Z: 3 groups of rows, each row roughly a mix of its group's hidden directions:
Z (78 x 14):
[[ -2 -25   6  37  26 -60  -5   3 -14  14 -23   3  24  23]
 [ 10   3  19   8 -19 -32 -55 -22  31 -16  10  -2   7  39]
 [  1   5 -16  40   8  28 -54 -11  18 -24  -6  16 -18  33]
 [ -1  -6   7 -29  19  15  70   8 -28  28 -12 -14   5  -4]
 [ 15   7  13 -51  16  46  25 -22  22 -15  16  -6 -27  15]
 [  1  -9  20  19 -15 -35 -26 -21   1  17  -5 -16  20  63]
 [-15 -20  21   7 -54 -40 -29   3   9 -22  -5 -10  32  12]
 [-12  28 -13   1 -39  49 -25  18   1  10  25  12  -5 -38]
 [ -4 -19   6  10  48  24  -1  -3 -27  34 -14 -15 -13  50]
 [  4  -3   0 -15  65  39   5  16 -26  24  -6  -8 -25  -5]
 [-12  -2 -18 -10  10  21  48  28 -27  16  -4   6  -4 -56]
 [ 17   7 -50  17  30  29 -26 -20  -7 -15  -7  -7 -42  20]
 [-26  -1  -5  10 -21  48 -39  34   0  -1  12  28   8 -34]
 [ -2  17  15 -16 -43 -25  25  12  20 -11  14  15  26 -52]
 [ 12  11 -25 -15  24  31  -4   5  20 -41   8  22 -31 -45]
 [ -4 -16   3  13  47  25   6  -3 -29  35 -16 -14 -13  48]
 [ 13  23 -41  23   3  10  32 -27  31 -23   6  44  -9  -9]
 [-10 -19  33  11 -31 -34 -16 -11  -6  17  -2 -33  12  52]
 [-14 -17  -5  44   0 -39 -37  20 -14  24  -4  22  36  -2]
 [-25   6 -11  33 -30  17 -43  34 -11  15   7  21  15 -35]
 [-13 -17  -1   5  33  18   9  45 -34 -16 -44  -8   6 -31]
 [  4  -7 -11  37   3 -70  -4  -1 -18  21 -16  -1  27  10]
 [  5  -3  34   0 -27 -26 -42 -22  29 -19  11 -18  -3  44]
 [-13   6  11 -16  11  79 -14  16  11  -1  14  19 -15 -11]
 [ 13  -1 -24  -3   5  11 -55 -20 -13   2   6 -36 -39  33]
 [  3  14  11 -39   0  66  15  -5  17 -20  13  -7 -32  -5]
 [-12 -11  28  25 -32 -24 -31 -13  -1  12  -2 -23  10  57]
 [ 24  18 -35  -3  53  36   0 -13  15 -20  -7  35  -9  -2]
 [-22 -45  49   0  24  -4  -6  21  -9  13 -16   5  31  29]
 [-20   5   9  -2  -3  74 -23  27   6  -6   9  17 -14 -22]
 [-18  19  -8  21 -58  10 -40  19   1   7  22   4   0 -35]
 [-17  24 -17  14 -50  31 -28  23  -5   7  16   8  -1 -43]
 [-21  17  -9  15 -38  43 -33  29  -3   5  14  16  -1 -41]
 [  5 -22   4   2  19   6 -46 -32  19   4  20   6 -14  57]
 [  6  13 -32  -6  23  34   7  15   7 -24   4  29 -20 -57]
 [ -2   1 -37  -6  22  21  32  23 -21   1  -5  18 -11 -60]
 [ 23   0   8 -50  30  21  39 -30  16 -15   5 -11 -19  25]
 [-20  19 -11  12 -37  43 -35  26  -1  10  21  18   1 -38]
 [ -1  -8  25  14  -6  -6 -15 -23   2  14 -10 -18  11  77]
 [ 15  43 -39   3  -4  13  44  -2   1  -4   2  10 -19 -47]
 [  9 -19  -8  19   6 -77   5 -12 -11   9 -13  -4  26  17]
 [  2   2 -26 -11   7  14  -4  17   9 -37  11  14 -30 -66]
 [ 20 -19  10 -12  45 -37  35 -25   2  -5 -20 -13   1  40]
 [  2   2  33 -30 -45 -29 -33  -9   7  18  33 -28   6   7]
 [ 20  -5 -10   6  20 -63  35 -22 -13   6 -23 -18  11  24]
 [-17 -16  38 -16 -42 -40  18   8 -14  23   7 -38  13   2]
 [  2  -1 -26  30  -1   1  17 -20  39 -38  -1  55  11   1]
 [ -5  38 -19   1 -48  30 -24   7   1  21  31   7  -6 -35]
 [ 18  14 -31  15  28  21 -43 -14  29 -37   0  31 -16   1]
 [-10 -13  26  16 -13 -14   6 -10 -18  35 -13 -26  20  62]
 [ -1  -6   6  25  14   7  -5 -20 -11  24 -21  -8  14  75]
 [-22  -8  -5  40 -16 -10 -51  27  -9  23   7  29  27 -17]
 [ 14  22 -30 -11  24  29   4   9  16 -24   8  38 -10 -52]
 [-11 -17  45 -15 -39 -34 -25  -5  18  10  24  -5  28  21]
 [-21  20  -3  13 -39  44 -36  24   2   9  22  12  -6 -36]
 [-17  -5  10 -16   3  75 -16  24   8 -20   6  17 -12 -19]
 [ -6 -10  23  17  -6 -10   0 -17 -13  30 -15 -20  19  70]
 [-16 -13  27 -25 -39 -32  28  20 -16  14  11 -28   3 -39]
 [ 14   3 -29  15  53  36   7 -26   3  10   4  17 -31  30]
 [ 11 -14 -15   7  16  11 -48 -35  21  -9  18   7 -24  49]
 [-15 -30   8  21  54  23  18  22 -20   2 -38  14  11  17]
 [ -8 -23 -16  20  52  30  -8  20 -29 -13 -41  -3 -11  12]
 [  3  17 -16   3 -15  -5  30   8  27 -35   0  39  15 -54]
 [ 12  19 -31 -13  27  31  11  10  12 -21   5  33 -11 -55]
 [-13 -40  12  14  40  15 -30  10 -20   3 -27 -10   0  47]
 [ -5  -8 -23 -20  13   8  38  24 -20  -6   1   0 -16 -67]
 [-20 -44  33  10  17  -4 -24  14 -20   9 -25 -14  20  46]
 [ 12 -15  -6  16  12 -73  18 -15 -12   4 -21 -14  19  22]
 [  1 -16 -12  12  65  37  -3  -3 -16  12 -14   4 -23  33]
 [ -3  -4 -15 -11  24  13  62  14 -37  34 -14   0  11 -20]
 [  9  14 -29 -18  28  31  23  14   3 -18   4  27 -13 -57]
 [  0  15 -25 -13  15  31  24  22  -1 -10   5  26 -10 -65]
 [ 15   0  -6  -3   4   3 -27 -46  35   6  39  17 -19  43]
 [-12 -30  15   8  29  11 -25  12 -36  20 -26 -33  -3  42]
 [  8  37 -19  -7 -16   0  45  12   0  -7   0   9  -1 -63]
 [ 14 -18   2   8  20 -67  25 -18  -7  -2 -22 -18  10  30]
 [-10  -6  17 -27  21  75   0  12  12 -21   2  11 -19  -4]
 [ 14 -28  19  -9  50 -32  26 -19   4  -8 -20  -6   2  42]]

one row of each group, then the others: which group is each in?
[ -1  13 -33   7  32  59  16  12  -3 -12  -9  27 -20 -28]
M
[  2   0  17 -18 -39 -23 -43 -11 -10  21  20 -46  -7  24]
K
[ 23 -12   9 -30  36 -18  45 -28   7 -18 -16 -21 -12  34]
Q

[  1 -27   0  28  20 -67   1  -2 -13   5 -24   0  27  21]
Q
[-14 -35  20  38  24 -45 -30  10  -4  10 -13  13  23  24]
Q
[  4  11  13  18 -27 -18 -63 -13  36 -22  15  10   4  21]
M
[  2  13   5 -41   2  67  18  -1  14 -22   9  -4 -28 -10]
Q
[  5  -9 -10  29  -9 -78   2  -8 -13   8 -15 -11  21   9]
Q
[  7  27 -10   0 -56 -28  13 -20  34 -17  24  17  12 -23]
K
[  5   6  11 -45   8  58  23  -8  16 -28   6 -10 -31   0]
Q
[ -1  -1  36 -35 -43 -30 -34  -1   9  12  33 -24   9  -6]
K
[-15   0  25 -11 -51 -34   2  29  -6 -10  -7 -16  32 -36]
K
